128 stands for zero in the data rows.
Here are some numbered points:
[140 110 174 142 133 102 143 122 118 118 144 167  98 162 146 145 105 145
 103 157 141 123 132 123 118 128 132 144] 0
[166 131 143 145 126  99 127 134 178 105 157  88 145 172 195 139 121 112
 187 136  87 157 123 138 139 115 105 147] 1
[123 151 121 101 124 122 149 115 121 123 114 111 132 115 112 139 141 117
 140 108 136 117 120 142  99 104 128 115] 2
[134  44 156 136 134  58 145 157  83 111  67 139 110 108 163 114 152 113
 195 148 108 121  90 132 172 136 112 122] 3
[121 116 135 115 118 145 139 116 135 139 132 155 154 125 133 121 130 126
 138 125 151 138 139 123 120 113 109 114] 4
[149  57 128 123 140 113 133 157 126  92 132 134  95 143 139  97 151 160
 153 163  78 120 125 124 127 138 128 141] 5
[120 136 127 115 120 105 129 106 130 132 114 107 143 117 121 145 130 111
 159 121 128 134 116 141 110 115 111 122] 6
[120  93 193 154 118  87 162 110  66 123 135 168 123 147 125 141  91 141
  98 126 154 126 130 140  95 106 136 129] 7
[153 169 115 121 125 133 119 118 144 139 153 107 159 115 136 143 135 101
 182 114 115 147 112 132 141 106 105 117] 8
[136 141 116 118 125 153 116 160 123 140 125 118 154 100 132 117 143 137
 143 114 124 141 129 116 141 131 129 119] 9
[138 255  75  96 190 173  92  85 186 143  38 101  35 145  97 123 140 123
 149 192  96   0  89 152  42 137 191 132] 10
[111 159 115 135 109  70 154 127 121  78 191  76  78 168 138 175 132 140
 126 113 115 137 161 124  63 128 155 117] 11
[186 207  87  53 116 238 158 154 161 180 106 164 220  40  95  76 168 105
 229  63 137 160 115 123 110  66 105 103] 12
[140 160 163 187 159  81 153 121 135 129 144 145 100 134 120 171 118 112
 151 123 119 130 144 111 139 121 138  92] 13
[109 134  87 115 120 117  91 125 120 133 163  94  85 101  76 148 155 125
 136 133  98 143 108 140  98 131 140 110] 14
[162 117 147 126 111 255 137 172 148 131 180 182 171 103  90  87 134 157
 127  99 176 123 196 124 175 114 120  97] 15
[174 105 233 158 136 211 185 137  16 170 158 255 192 114 108 111  40 153
  53 112 222 100 135 156 165  84 134 117] 16
[132 121 121 123 122  79 103 114 119 136 147 113 123 126 106 165 128 111
 136 124 125 131  96 156 134 125 129 130] 17
New points follow, each followed by the numbers of its two nearest points above by angle, nearest first.
[110 141 146 112 108  78 134  96 145 140  99 102 195 121 141 169 130  88
 206 114 119 159 106 157 107  76  79 100] 6 8
[101  38 199 209 167  19 131 198 108  66 108 180  49 201 171 168 117 190
  59 177 111 115 145  85 154 185 151 118] 0 5
[151 255 109 139 167 161 117  78 106 137 118 138  28 141 115 157 104 113
 122 161 142  54 109 169 118 143 198 160] 10 13
[ 87  60 121 100 117 123 101 158 109 106  89 109 130 122 108  92 157 150
 133 162 104  84 137 136  89 153 138  92] 5 3
[127 164 151 153 136 135 144 134 158 122 152 132 154 144 144 153 130 134
 145 130 130 130 168 104 111 123 119 100] 13 1
[ 38  19 114 155  99  57 114  98 165  90  57 108 180 188 125  70 116  87
 115  99  79 196 157 103 170 121 114  94] 3 5
[156 213 104 118 133 174  86  98 160 186 133 140 143  90 161 161 129  77
 121 115 203 111  80 165 196 134 106 148] 8 12
[149 126 119 130 128 118 120 119 156 122 142 100 152 162 174 128 119 117
 161 134 100 159 124 131 142 123 111 146] 1 8
[120  98  96 131 132  76 180 112 156 103  70 115 131 137  77  92 129  93
 181  79  59 178 107 115 110  64 121 118] 6 2
[ 80  99 139 128 116  77 139  53 174 136 128 116 108 140 138 219 126 130
  34 171 217  72 122 155 127 167  98 168] 0 17
[144 139 125 119 120 116 221 136 102  97 159 128  84 118 118 116 128 156
 130  82 143  95 151 128  79 122 163 140] 11 2
[152  70 133 126 140 113 126 149 136 106 127 134  91 146 141 111 137 146
 156 168  91 122 116 128 130 143 127 147] 5 3
[ 86 116 123  88 119 165 131  93 144 139 120 170 176 124 141 113 136 123
 133 117 184 156 147 106 105 102  93  99] 4 12
[106 169 116 107 110 153 132  89 161 145 143 151 140 137 125 152 120 119
 102 119 172 132 139 128 101 111 116 119] 4 2
[ 90 142 125 135 115  63 150 109 125  69 225  84  91 179 127 186 130 151
 111 111 111 137 175 133  61 135 156 115] 11 14
[104 102  54 141 123  34 116 121 199 115 180  32  59 111 104 174 199 110
 179 105  45 214 115  96 105 142  89 116] 14 11
[162  35 131 119 155  87 131 161 122  83 126 127  54 153 164  97 163 174
 154 201  57 106  94 126 130 154 117 164] 5 3
[103 163 128 119 116 149 127  85 169 145 133 147 119 151 131 137 125 119
  86 127 182 134 141 129 103 123 118 120] 4 10
